[-3.766, -5.370,  5.049,  4.618] = zub
[ 4.618,  5.049, -5.371, -3.766] = rivek
[-2.703, -0.714,  1.782,  1.968] = folu
[-0.713,  1.782, -2.703,  1.969] = fota
[-0.714,  1.969,  1.782, -2.703] = Bof
[-3.766,  5.049,  4.619, -5.371] = luv
[ 7.546,  7.283, -7.558, -7.706] = Mif
[ 8.018,  7.191, -7.711, -7.734] = ziza
[ 7.932,  7.640, -8.243, -8.303] = domi
[ 8.091,  7.605, -8.091, -7.874] = Fozi
order: [-2.703,  1.969,  1.782, -0.714] | Bof
order: [ 1.968, -2.703, -0.714,  1.782] | folu
order: [ 4.618,  5.049, -5.370, -3.766] | zub
order: [ 5.049, -5.371,  4.618, -3.766] | rivek
order: [-8.303, -8.243,  7.640,  7.932] | domi
order: [-7.558, -7.706,  7.283,  7.546] | Mif
order: [-2.703, -0.714,  1.782,  1.969] | Bof

[ 1.823,  2.968, -1.122,  6.660,  1.655,  0.191,  7.946,  2.377,  4.549,
  0.687, -3.966] -> fenik
[ 2.003,  0.793, -3.965,  8.484,  1.823,  0.191,  1.655,  1.155,  6.660,
  1.186,  2.377] -> Zuziz
[ 2.377,  8.484,  6.660, -3.966,  1.186,  1.655,  1.823,  0.793,  1.155,
  2.004,  0.191] -> morav
[ 1.823,  6.660,  1.655,  8.484, -3.965,  0.191,  2.377,  2.004,  1.155,
  1.186,  0.793] -> dumav
order: [ 1.655,  0.687,  7.946, -1.122,  6.660, -3.966,  2.968,  1.823,  2.377,
  4.549,  0.191] | fenik
order: [ 0.191,  2.377,  8.484,  6.660, -3.966,  1.186,  1.655,  1.823,  0.793,
  1.155,  2.004] | morav
order: [ 0.793,  1.186,  1.155,  2.004,  2.377,  0.191, -3.965,  8.484,  1.655,
  6.660,  1.823] | dumav
order: [-3.965,  0.191,  0.793,  1.155,  1.186,  1.655,  1.823,  2.003,  2.377,
  6.660,  8.484] | Zuziz
order: [ 1.155,  6.660,  1.186,  2.377,  2.003,  0.793, -3.965,  8.484,  1.823,
  0.191,  1.655] | Zuziz
order: [ 0.793,  8.484,  0.191, -3.965,  2.377,  2.004,  1.655,  1.823,  1.155,
  6.660,  1.186] | dumav
order: [ 2.004,  1.823,  2.377,  1.186,  1.155,  1.655,  0.793,  8.484,  6.660,
 -3.965,  0.191] | dumav

[-2.873,  1.807, -0.995, -2.278,  0.405, -1.662,  0.696, -1.585, -0.597,
  2.987,  2.297,  2.451, -1.912,  0.104,  0.725,  0.985,  3.752,  2.318,
  0.361, -0.317,  3.986, -6.053,  4.424, -0.169, -0.955,  1.173,  2.206,
  1.578, -1.531, -0.875,  1.879,  2.910,  1.815,  0.562, -1.824,  4.304,
 -0.985, -1.340,  2.065] = fip
[-3.587, -3.784, -2.028, -3.422,  4.873,  0.417,  0.719,  1.271, -0.966,
 -0.075, -0.768, -4.419, -1.199,  1.909,  1.857, -2.347, -0.103, -0.871,
  0.968, -2.831, -2.081,  3.213, -1.992,  0.644, -0.606,  0.913, -2.609,
  1.098, -1.579,  0.576,  1.243, -0.321, -3.756,  6.750,  3.481,  2.963,
  3.615,  0.562, -0.348] = pum
[-4.269, -1.057, -1.175, -2.741,  1.666, -0.830,  3.262, -2.947,  0.402,
  4.488, -1.501, -4.497, -4.215,  2.463,  0.135, -1.703,  1.265,  0.056,
  3.153, -2.536, -1.179,  4.785,  1.503, -1.612, -1.446,  1.799,  0.263,
 -1.559, -0.316,  2.747,  3.514,  1.865, -0.987,  3.714,  3.289,  0.605,
  1.405, -1.602,  0.766] = Pigu
[-6.053, -0.317,  2.297, -1.340,  4.424,  0.725, -1.824,  0.696, -0.995,
  2.451, -1.662,  0.104,  2.987, -0.875,  3.986,  2.318, -0.597,  0.405,
  3.752,  2.065,  1.172,  4.304,  1.807, -1.912,  0.361,  1.879,  1.816,
  2.910,  2.206,  1.578, -1.585,  0.985, -1.531, -2.873, -0.985, -0.169,
  0.562, -2.278, -0.955] = nezuk
[-6.053,  4.304,  0.696, -1.340, -0.597,  2.451, -0.875, -1.662, -0.317,
  2.987,  1.578, -2.873,  0.725,  2.910,  0.405, -1.585,  3.986, -1.824,
  0.361,  0.104, -1.912, -0.955,  4.424,  0.985,  1.816,  0.562,  2.065,
 -0.169, -0.985,  3.752,  1.173,  2.297,  2.206, -0.995,  1.879,  2.318,
 -2.278, -1.531,  1.807] = funa
order: [ 2.910, -1.340,  0.405,  1.173,  3.752, -0.597, -0.985,  2.206,  2.318,
  4.304, -1.585,  0.562,  1.807,  3.986,  1.578,  0.985, -1.912, -0.955,
  2.297, -2.873,  0.361,  2.987,  1.816, -0.169, -1.531,  4.424, -0.995,
 -6.053, -1.662,  0.104,  2.451, -0.875,  0.696,  1.879, -0.317,  2.065,
  0.725, -1.824, -2.278] | funa
order: [ 0.361, -1.912,  2.451, -1.662,  0.562,  1.879, -0.995, -0.955,  2.297,
  4.424, -0.875,  1.173, -2.278, -1.531,  0.104, -0.317,  0.405, -0.597,
  4.304, -0.169,  0.696,  3.986,  2.065, -0.985, -6.053, -1.340,  0.725,
 -2.873,  2.910,  1.578, -1.585,  2.206,  0.985, -1.824,  2.318,  2.987,
  1.816,  1.807,  3.752] | funa
order: [ 4.424,  0.725,  2.206,  1.578,  0.104, -6.053, -1.340, -1.531, -2.278,
 -2.873, -1.912,  0.696,  2.297,  4.304, -0.317,  1.815,  2.318, -1.824,
  0.562, -0.985, -0.955, -0.597,  2.910,  1.807, -0.169,  2.987, -1.662,
  3.986,  0.361,  0.405, -0.995,  2.065, -0.875,  0.985,  3.752,  2.451,
  1.879, -1.585,  1.173] | fip
order: [-6.053, -2.873, -2.278, -1.912, -1.824, -1.662, -1.585, -1.531, -1.340,
 -0.995, -0.985, -0.955, -0.875, -0.597, -0.317, -0.169,  0.104,  0.361,
  0.405,  0.562,  0.696,  0.725,  0.985,  1.173,  1.578,  1.807,  1.815,
  1.879,  2.065,  2.206,  2.297,  2.318,  2.451,  2.910,  2.987,  3.752,
  3.986,  4.304,  4.424] | fip
order: [-6.053, -2.873, -2.278, -1.912, -1.824, -1.662, -1.585, -1.531, -1.340,
 -0.995, -0.985, -0.955, -0.875, -0.597, -0.317, -0.169,  0.104,  0.361,
  0.405,  0.562,  0.696,  0.725,  0.985,  1.173,  1.578,  1.807,  1.816,
  1.879,  2.065,  2.206,  2.297,  2.318,  2.451,  2.910,  2.987,  3.752,
  3.986,  4.304,  4.424] | funa

[-3.939, -5.582,  5.769,  1.213] = Ber
[-2.274, -3.939,  5.768,  1.213] = tana
[ 1.214,  5.769, -3.939, -5.582] = gole
[ 4.458,  1.107, -4.158,  1.725] = nudon
[-3.695, -1.495,  5.946, -7.230] = Megot
order: [ 1.107, -4.158,  1.725,  4.458] | nudon
order: [ 5.769,  1.214, -3.939, -5.582] | gole
order: [ 5.769, -3.939, -5.582,  1.214] | gole
order: [-5.582, -3.939,  5.769,  1.214] | gole
order: [-3.939, -5.582,  1.214,  5.769] | gole
order: [ 1.213, -3.939, -5.582,  5.769] | Ber

[ 2.258,  1.774,  6.906, -3.336,  0.638]  lefo
[ 2.296, -4.777,  1.058,  6.369,  2.498]  Veri
[ 2.291, -5.533,  1.804, -0.762,  6.970]  Nubi
[ 2.300,  1.644,  5.913, -5.140, -2.215]  bav
[ 2.263,  0.633,  0.139, -2.713, -2.064]  kaleb
[ 2.303,  1.705,  6.370, -0.041,  7.374]  Gofos
[ 2.257,  0.273, -1.791, -3.148, -3.918]  bazo
[ 2.296, -4.777,  1.058,  2.358,  2.498]  nikun
[ 2.277, -0.239, -0.090, -3.024,  2.143]  zag
[ 2.292, -0.719, -5.661,  0.411, -0.090]  Kiru
order: [-2.713, -2.064,  2.263,  0.633,  0.139] | kaleb
order: [-4.777,  1.058,  2.358,  2.498,  2.296] | nikun

[ 0.501,  0.011, -1.912,  4.341, -4.731,  4.545,  0.741, -2.368,  5.603,
  0.236, -2.736, -3.697,  0.604, -5.326,  3.358,  1.611,  1.330,  0.342,
  0.107, -1.450,  2.881, -2.537, -0.573, -2.313, -2.076,  3.156, -3.174,
 -7.264, -2.365, -3.903,  1.978, -1.451, -2.820, -2.047, -0.200, -4.770,
 -2.638, -2.500, -0.877, -5.560,  0.221,  3.139,  0.283, -1.083, -5.009,
  1.333,  4.375,  0.290,  0.654, -0.480,  0.800, -3.539, -5.019,  4.204,
  1.792,  0.034] -> bikiz
[ 1.104, -3.295,  1.144,  1.133,  4.126, -1.221,  0.236, -1.532, -1.765,
  2.485,  0.128, -4.287,  2.141,  3.410,  1.401,  5.013,  0.065,  1.097,
  1.281, -4.254, -4.053, -0.647, -2.572,  0.910,  0.112, -4.932,  0.283,
 -1.951, -0.321,  1.289,  0.620,  3.502, -0.102,  2.248,  4.386,  0.034,
 -0.124,  1.870,  7.541,  4.624,  0.290,  1.084,  4.219,  3.639, -0.823,
  0.210,  7.658,  0.065,  0.257,  0.834, -0.604,  4.447, -4.923, -0.062,
 -2.532, -5.280] -> neso
[ 2.297, -3.211,  0.745,  1.521,  2.400, -0.067,  0.236, -0.295, -1.360,
  2.485, -1.295, -4.752,  3.067,  1.660,  1.777,  6.962,  0.136,  1.183,
  2.397, -2.931, -4.143, -0.750, -3.451,  0.998,  1.638, -3.880,  0.283,
 -2.218, -1.976,  4.498,  1.611,  6.539, -0.028,  1.981,  4.386,  0.034,
 -0.048,  1.746,  6.010,  1.870, -0.038,  3.037,  2.423,  3.011, -2.463,
  2.162,  5.407, -0.208,  0.257,  0.251, -1.015,  4.715, -2.763,  0.041,
 -3.394, -2.685] -> mafa
[ 1.792, -3.903,  1.611, -2.368,  0.107,  0.221, -2.537, -0.877, -5.560,
 -4.731, -1.450, -2.500,  5.603, -2.365, -2.736,  0.654,  0.800,  0.342,
  4.375, -2.313, -1.912,  3.358,  0.034,  0.501,  3.156,  0.290, -3.697,
 -2.638,  0.011, -3.174,  0.283, -1.083,  1.978, -5.326,  3.139,  4.204,
  2.881, -0.480, -4.770, -1.451,  0.236, -2.076, -7.264, -5.009, -0.200,
 -2.820, -3.539,  0.604,  1.330, -5.019, -0.573,  4.341,  4.545, -2.047,
  1.334,  0.741] -> Vusaz
order: [ 0.034,  0.501,  0.011, -1.912,  4.341, -4.731,  4.545,  0.741, -2.368,
  5.603,  0.236, -2.736, -3.697,  0.604, -5.326,  3.358,  1.611,  1.330,
  0.342,  0.107, -1.450,  2.881, -2.537, -0.573, -2.313, -2.076,  3.156,
 -3.174, -7.264, -2.365, -3.903,  1.978, -1.451, -2.820, -2.047, -0.200,
 -4.770, -2.638, -2.500, -0.877, -5.560,  0.221,  3.139,  0.283, -1.083,
 -5.009,  1.333,  4.375,  0.290,  0.654, -0.480,  0.800, -3.539, -5.019,
  4.204,  1.792] | bikiz
order: [-2.685, -3.394,  0.041, -2.763,  4.715, -1.015,  0.251,  0.257, -0.208,
  5.407,  2.162, -2.463,  3.011,  2.423,  3.037, -0.038,  1.870,  6.010,
  1.746, -0.048,  0.034,  4.386,  1.981, -0.028,  6.539,  1.611,  4.498,
 -1.976, -2.218,  0.283, -3.880,  1.638,  0.998, -3.451, -0.750, -4.143,
 -2.931,  2.397,  1.183,  0.136,  6.962,  1.777,  1.660,  3.067, -4.752,
 -1.295,  2.485, -1.360, -0.295,  0.236, -0.067,  2.400,  1.521,  0.745,
 -3.211,  2.297] | mafa
order: [ 0.604, -5.326,  3.358,  1.611,  1.330,  0.342,  0.107, -1.450,  2.881,
 -2.537, -0.573, -2.313, -2.076,  3.156, -3.174, -7.264, -2.365, -3.903,
  1.978, -1.451, -2.820, -2.047, -0.200, -4.770, -2.638, -2.500, -0.877,
 -5.560,  0.221,  3.139,  0.283, -1.083, -5.009,  1.333,  4.375,  0.290,
  0.654, -0.480,  0.800, -3.539, -5.019,  4.204,  1.792,  0.034,  0.501,
  0.011, -1.912,  4.341, -4.731,  4.545,  0.741, -2.368,  5.603,  0.236,
 -2.736, -3.697] | bikiz
order: [-7.264, -5.560, -5.326, -5.019, -5.009, -4.770, -4.731, -3.903, -3.697,
 -3.539, -3.174, -2.820, -2.736, -2.638, -2.537, -2.500, -2.368, -2.365,
 -2.313, -2.076, -2.047, -1.912, -1.451, -1.450, -1.083, -0.877, -0.573,
 -0.480, -0.200,  0.011,  0.034,  0.107,  0.221,  0.236,  0.283,  0.290,
  0.342,  0.501,  0.604,  0.654,  0.741,  0.800,  1.330,  1.334,  1.611,
  1.792,  1.978,  2.881,  3.139,  3.156,  3.358,  4.204,  4.341,  4.375,
  4.545,  5.603] | Vusaz

[ 2.147,  3.514,  3.139, -0.428, -0.114,  3.836, -0.411,  3.477, -1.214,
  0.641,  0.233, -1.198]  Gudon
[ 1.740,  0.233, -0.411,  3.514,  1.320,  3.140,  0.641,  3.478, -0.114,
 -0.428,  3.836, -1.198]  nideb
[ 3.514, -1.198,  0.641,  3.836,  0.233, -0.428, -0.411,  3.477,  3.140,
  1.320,  2.147, -0.114]  rokog
[-0.428,  3.836,  0.641,  3.140,  3.478,  1.740,  0.233,  3.515,  1.320,
 -1.198, -0.114, -0.411]  sasa
order: [-1.198,  0.233,  0.641, -1.214,  3.477, -0.411,  3.836, -0.114, -0.428,
  3.139,  3.514,  2.147] | Gudon
order: [ 0.641,  3.515,  3.478, -0.411,  0.233,  1.740,  3.836, -0.114, -1.198,
  3.140, -0.428,  1.320] | sasa
order: [-0.114,  2.147,  1.320,  3.140,  3.477, -0.411, -0.428,  0.233,  3.836,
  0.641, -1.198,  3.514] | rokog
order: [-1.198, -0.428, -0.411, -0.114,  0.233,  0.641,  1.320,  1.740,  3.140,
  3.478,  3.515,  3.836] | sasa
order: [-0.114, -0.428,  3.836, -1.198,  1.740,  0.233, -0.411,  3.514,  1.320,
  3.140,  0.641,  3.478] | nideb
order: [-1.198, -0.428, -0.411, -0.114,  0.233,  0.641,  1.320,  1.740,  3.140,
  3.478,  3.514,  3.836] | nideb

[-6.572,  0.435,  1.824, -0.039]  fano
[-6.572,  0.434, -0.039,  1.824]  Delo
[ 7.163, -0.310,  0.045, -1.412]  lomo
[ 8.127, -0.014, -0.085, -0.201]  Lud
order: [ 1.824, -6.572,  0.434, -0.039] | Delo
order: [-1.412,  7.163, -0.310,  0.045] | lomo

[-1.877, -1.424, -1.913, -1.424, -1.702, -1.354, -1.600, -1.913, -1.390,
 -1.737, -1.666, -1.770, -1.354, -1.737, -1.741, -1.705, -1.704, -1.669,
 -1.529] = mevas
[-2.291, -2.442, -2.563, -2.290, -2.501, -2.231, -2.711, -2.560, -2.588,
 -2.382, -2.681, -2.712, -2.261, -2.231, -2.560, -2.531, -2.530, -2.498,
 -2.532] = vov
[-1.737, -1.737, -1.702, -1.913, -1.355, -1.390, -1.424, -1.666, -1.913,
 -1.705, -1.770, -1.704, -1.877, -1.424, -1.600, -1.669, -1.741, -1.354,
 -1.529] = Fop
[ 5.238,  5.151,  3.939,  9.091, -5.463, -4.443, -3.899,  2.588,  9.307,
  3.280,  5.910,  3.752,  9.023, -3.492,  1.327,  3.155,  4.527, -4.664,
 -0.595] = neme
[-3.546, -3.656, -3.143, -3.702, -3.554, -3.603, -3.658, -3.453, -3.094,
 -3.655, -3.605, -3.192, -3.911, -3.861, -3.604, -3.094, -3.194, -3.913,
 -3.348] = tifa
[-2.454, -2.453, -2.411, -2.667, -1.986, -2.028, -2.069, -2.364, -2.668,
 -2.413, -2.492, -2.412, -2.624, -2.070, -2.286, -2.369, -2.457, -1.986,
 -2.198] = fov
[-2.802, -2.801, -2.750, -3.060, -2.236, -2.287, -2.336, -2.693, -3.062,
 -2.752, -2.849, -2.751, -3.009, -2.338, -2.599, -2.700, -2.806, -2.237,
 -2.493] = vike
[-3.295, -3.294, -3.241, -3.565, -2.702, -2.755, -2.807, -3.181, -3.567,
 -3.242, -3.345, -3.242, -3.512, -2.809, -3.082, -3.188, -3.299, -2.703,
 -2.972] = Saz
[-3.656, -3.655, -3.603, -3.911, -3.093, -3.143, -3.192, -3.546, -3.913,
 -3.605, -3.702, -3.604, -3.861, -3.194, -3.453, -3.554, -3.658, -3.094,
 -3.348] = kopo
[-2.560, -2.560, -2.530, -2.711, -2.231, -2.261, -2.290, -2.498, -2.712,
 -2.532, -2.588, -2.531, -2.681, -2.291, -2.442, -2.501, -2.563, -2.231,
 -2.381] = Mev
order: [-2.501, -2.532, -2.712, -2.560, -2.588, -2.261, -2.711, -2.560, -2.498,
 -2.442, -2.530, -2.381, -2.291, -2.290, -2.531, -2.231, -2.231, -2.563,
 -2.681] | Mev
order: [-3.911, -3.194, -3.554, -3.604, -3.453, -3.861, -3.655, -3.348, -3.546,
 -3.192, -3.094, -3.702, -3.603, -3.656, -3.605, -3.658, -3.093, -3.143,
 -3.913] | kopo
order: [-1.529, -1.355, -1.600, -1.737, -1.877, -1.669, -1.704, -1.354, -1.913,
 -1.424, -1.741, -1.702, -1.770, -1.913, -1.737, -1.424, -1.390, -1.666,
 -1.705] | Fop
order: [-3.348, -3.094, -3.658, -3.554, -3.453, -3.194, -3.861, -3.604, -3.702,
 -3.605, -3.913, -3.546, -3.192, -3.143, -3.093, -3.911, -3.603, -3.655,
 -3.656] | kopo
order: [-1.913, -1.913, -1.877, -1.770, -1.741, -1.737, -1.737, -1.705, -1.704,
 -1.702, -1.669, -1.666, -1.600, -1.529, -1.424, -1.424, -1.390, -1.355,
 -1.354] | Fop
order: [-2.290, -2.231, -2.563, -2.531, -2.712, -2.681, -2.291, -2.498, -2.442,
 -2.588, -2.381, -2.560, -2.711, -2.261, -2.231, -2.560, -2.530, -2.501,
 -2.532] | Mev
order: [-2.413, -2.028, -2.667, -2.668, -2.457, -2.364, -2.369, -1.986, -2.492,
 -2.412, -2.454, -2.411, -1.986, -2.624, -2.198, -2.286, -2.070, -2.453,
 -2.069] | fov

[-3.710,  5.030,  8.400,  8.457,  2.909, -5.953, -8.052,  0.695,  5.063,
 -5.838]  fis
[-3.709,  2.909,  8.400,  8.457,  5.030, -8.052, -5.838,  0.695, -5.953,
  5.063]  Nefi
[ 8.457,  8.400,  5.063, -8.052,  5.030,  0.695, -3.710, -5.954,  2.909,
 -5.838]  Mut
[-3.709,  2.909,  5.063,  8.400, -5.955, -5.838,  5.030,  8.457,  0.695,
 -8.052]  mave
[ 0.695,  5.063,  5.030, -8.052, -5.838,  8.457,  8.400,  2.909, -3.709,
 -5.954]  gis
order: [ 8.400,  5.030, -5.954,  8.457,  2.909,  5.063,  0.695, -5.838, -3.710,
 -8.052] | Mut
order: [-8.052, -5.954, -5.838, -3.710,  0.695,  2.909,  5.030,  5.063,  8.400,
  8.457] | Mut
order: [ 5.063, -5.953,  0.695, -5.838, -8.052,  5.030,  8.457,  8.400,  2.909,
 -3.709] | Nefi
order: [-5.953,  5.063, -3.709,  2.909,  8.400,  8.457,  5.030, -8.052, -5.838,
  0.695] | Nefi
order: [-8.052, -5.953, -5.838, -3.710,  0.695,  2.909,  5.030,  5.063,  8.400,
  8.457] | fis
order: [ 0.695, -5.955,  5.063, -8.052, -5.838,  8.400, -3.709,  8.457,  2.909,
  5.030] | mave
order: [ 8.457, -3.709, -5.838, -5.954,  5.063,  5.030, -8.052,  2.909,  0.695,
  8.400] | gis

